[[-5.39  7.43 -1.97 -0.34  3.74 -1.48  1.93 -3.80  7.75 -2.81]
 [ 2.69 -5.30  0.68 -2.30 -0.58 -0.56  3.80  1.22 -2.07  0.08]
 [ 2.80 -0.54 -3.89 -3.83 -1.09  3.80  4.19  4.23  1.24  2.16]
 [-4.76  4.96 -1.43  0.86 -2.38 -0.52 -2.39 -1.30  2.43 -1.91]
 [ 0.70  2.38  0.58 -3.68  7.02  0.04  3.45 -1.94  4.95  0.59]
 [-3.46  1.59  1.57  6.92 -4.86 -3.39 -5.35 -2.57 -0.92  0.21]
 [ 2.46  0.88  2.44 -2.12  6.15 -0.88  5.88 -4.47  5.95  0.79]]
->
[[-2.81  7.75 -3.80  1.93 -1.48  3.74 -0.34 -1.97  7.43 -5.39]
 [ 0.08 -2.07  1.22  3.80 -0.56 -0.58 -2.30  0.68 -5.30  2.69]
 [ 2.16  1.24  4.23  4.19  3.80 -1.09 -3.83 -3.89 -0.54  2.80]
 [-1.91  2.43 -1.30 -2.39 -0.52 -2.38  0.86 -1.43  4.96 -4.76]
 [ 0.59  4.95 -1.94  3.45  0.04  7.02 -3.68  0.58  2.38  0.70]
 [ 0.21 -0.92 -2.57 -5.35 -3.39 -4.86  6.92  1.57  1.59 -3.46]
 [ 0.79  5.95 -4.47  5.88 -0.88  6.15 -2.12  2.44  0.88  2.46]]

[[-4.97  1.21 -6.19 -3.35 -3.96 -2.94  3.23 -1.98]
 [ 1.10  0.16  2.43  2.98 -0.29  3.01 -1.64  2.51]
 [ 2.80 -2.07  1.37  3.41  1.23  5.13 -3.63 -0.80]
 [ 0.46 -0.38  0.94 -3.42  0.48 -2.75  2.33 -1.84]
 [-2.06  0.53 -5.28 -1.30  0.20 -2.90  2.11 -3.42]
 [ 0.03 -1.44 -2.32  0.85 -0.24  3.82 -2.41 -3.82]
 [ 1.06 -1.47  1.46  1.23 -0.40  0.24  0.60  2.06]
 [-6.61  0.82 -6.26 -0.01 -3.38  2.43  5.59 -0.92]
 [ 0.17  0.31 -1.45  1.89 -0.18  1.54  0.35  0.40]]
->
[[-1.98  3.23 -2.94 -3.96 -3.35 -6.19  1.21 -4.97]
 [ 2.51 -1.64  3.01 -0.29  2.98  2.43  0.16  1.10]
 [-0.80 -3.63  5.13  1.23  3.41  1.37 -2.07  2.80]
 [-1.84  2.33 -2.75  0.48 -3.42  0.94 -0.38  0.46]
 [-3.42  2.11 -2.90  0.20 -1.30 -5.28  0.53 -2.06]
 [-3.82 -2.41  3.82 -0.24  0.85 -2.32 -1.44  0.03]
 [ 2.06  0.60  0.24 -0.40  1.23  1.46 -1.47  1.06]
 [-0.92  5.59  2.43 -3.38 -0.01 -6.26  0.82 -6.61]
 [ 0.40  0.35  1.54 -0.18  1.89 -1.45  0.31  0.17]]

[[ 1.39  3.67 -1.18 -4.32 -1.88  3.71 -7.76  0.92]
 [-4.62  1.65  3.11  7.66  2.68  0.59 -0.46  0.68]]
->
[[ 0.92 -7.76  3.71 -1.88 -4.32 -1.18  3.67  1.39]
 [ 0.68 -0.46  0.59  2.68  7.66  3.11  1.65 -4.62]]

[[ 0.17  0.17 -0.02]
 [ 0.09 -0.40 -0.31]
 [-1.99 -0.61  0.40]
 [ 0.64  0.19  6.77]]
->
[[-0.02  0.17  0.17]
 [-0.31 -0.40  0.09]
 [ 0.40 -0.61 -1.99]
 [ 6.77  0.19  0.64]]

[[-2.75 -2.15  2.08 -0.70 -0.04 -1.42  3.61  0.28  0.35 -1.92]
 [ 1.88 -0.70 -2.22 -1.94 -0.13  3.78 -1.18  0.31  1.90  0.29]
 [ 0.43  5.83 -6.17  6.38  2.20  2.85 -7.40 -1.09  0.30  5.04]
 [ 5.70  0.52 -1.64 -2.70  2.40  3.42 -5.18 -1.78 -2.07  3.98]
 [ 1.19  1.77 -0.28 -3.68  1.99  3.80 -2.96 -4.36  1.64 -0.47]
 [ 1.09  2.88 -4.63  4.00 -2.55  1.32 -2.91  2.89  1.75  0.72]
 [-2.78  7.25  0.04  0.63  3.56  1.33 -5.47 -7.90  1.33 -0.82]]
->
[[-1.92  0.35  0.28  3.61 -1.42 -0.04 -0.70  2.08 -2.15 -2.75]
 [ 0.29  1.90  0.31 -1.18  3.78 -0.13 -1.94 -2.22 -0.70  1.88]
 [ 5.04  0.30 -1.09 -7.40  2.85  2.20  6.38 -6.17  5.83  0.43]
 [ 3.98 -2.07 -1.78 -5.18  3.42  2.40 -2.70 -1.64  0.52  5.70]
 [-0.47  1.64 -4.36 -2.96  3.80  1.99 -3.68 -0.28  1.77  1.19]
 [ 0.72  1.75  2.89 -2.91  1.32 -2.55  4.00 -4.63  2.88  1.09]
 [-0.82  1.33 -7.90 -5.47  1.33  3.56  0.63  0.04  7.25 -2.78]]

[[ 4.53  1.12 -5.66  0.37 -6.94  4.99  4.40  2.44 -3.56  1.67  1.40 -3.28
   1.18]
 [-0.73 -0.95  7.26 -0.82 -3.65  5.64 -1.05  5.13 -3.40 -0.12  1.35 -2.50
   1.11]]
->
[[ 1.18 -3.28  1.40  1.67 -3.56  2.44  4.40  4.99 -6.94  0.37 -5.66  1.12
   4.53]
 [ 1.11 -2.50  1.35 -0.12 -3.40  5.13 -1.05  5.64 -3.65 -0.82  7.26 -0.95
  -0.73]]

[[ 2.96 -4.34  4.76 -6.62 -3.95 -2.35  4.82  2.22 -0.67 -4.79  2.20]
 [ 1.07 -1.85 -5.19  2.60 -1.55  3.37 -0.12  4.85  2.15  2.19 -0.96]
 [ 5.24  1.04 -2.17 -1.47 -0.24  2.95 -3.80 -0.17 -0.14  2.51 -4.21]
 [-1.28  4.88 -2.72  0.68  1.12  3.59 -4.21 -3.81  3.35 -0.77 -1.06]
 [ 0.01  5.07 -3.58  5.22 -2.32 -0.59 -3.69  1.44  0.99  0.19 -1.60]
 [ 3.33 -1.91 -2.01 -2.00  0.88  2.83 -1.96  1.32 -0.96  2.02 -3.69]]
->
[[ 2.20 -4.79 -0.67  2.22  4.82 -2.35 -3.95 -6.62  4.76 -4.34  2.96]
 [-0.96  2.19  2.15  4.85 -0.12  3.37 -1.55  2.60 -5.19 -1.85  1.07]
 [-4.21  2.51 -0.14 -0.17 -3.80  2.95 -0.24 -1.47 -2.17  1.04  5.24]
 [-1.06 -0.77  3.35 -3.81 -4.21  3.59  1.12  0.68 -2.72  4.88 -1.28]
 [-1.60  0.19  0.99  1.44 -3.69 -0.59 -2.32  5.22 -3.58  5.07  0.01]
 [-3.69  2.02 -0.96  1.32 -1.96  2.83  0.88 -2.00 -2.01 -1.91  3.33]]
